Questions about the grid below.
1) Give the bottom-right entry.
2) Give the smallest entry in the first column.
3) Give the last entry of the smallest entry's row.
4) Give the second entry on the diagonal from the top-right corner.
5) Give the entry in the bottom-left corner.
6) Give the largest entry in the last column.
7) Give the 3rd entry on the diagonal from the top-right corner.
8) Give the entry directly above the smallest entry.
[[109 149 142 147 158]
 [109 127 156 106 146]
 [151 112 114 145 108]
 [126 150 147 152 143]
 [116 107 146 109 128]
 [ 98 142 143 146 138]
 [102 138 143 110 149]
 [106 154 146 140 157]
 [114 152 148 149 144]
 [146 108 107 139 106]
 [126 130 115 114 109]
 [136 110 152 111 103]
 [117 149 145 152 149]
 [123 150 133 149 146]
 [115 138 149 146 151]
 [102 146 143 107 152]]
1) 152
2) 98
3) 138
4) 106
5) 102
6) 158
7) 114
8) 116

M =
147  121  130  109  142  140  132  139  127  126  128
117  138  125  131  138  137  129  131  142  149  130
138  141  141  127  102  114  134  135  116  106  136
Indices start at 1.
The entry at row 1, column 3 -> 130
The entry in the bottom-right corner -> 136
The entry just left of the largest entry -> 142
The top-left entry -> 147
Report the entry in row 2 and column 3.
125
Report the entry just right of 137.
129
The entry in the top-right corner is 128
Report the entry just left of 132.
140
The entry directly below 121 -> 138
The entry in row 3 and column 1 -> 138
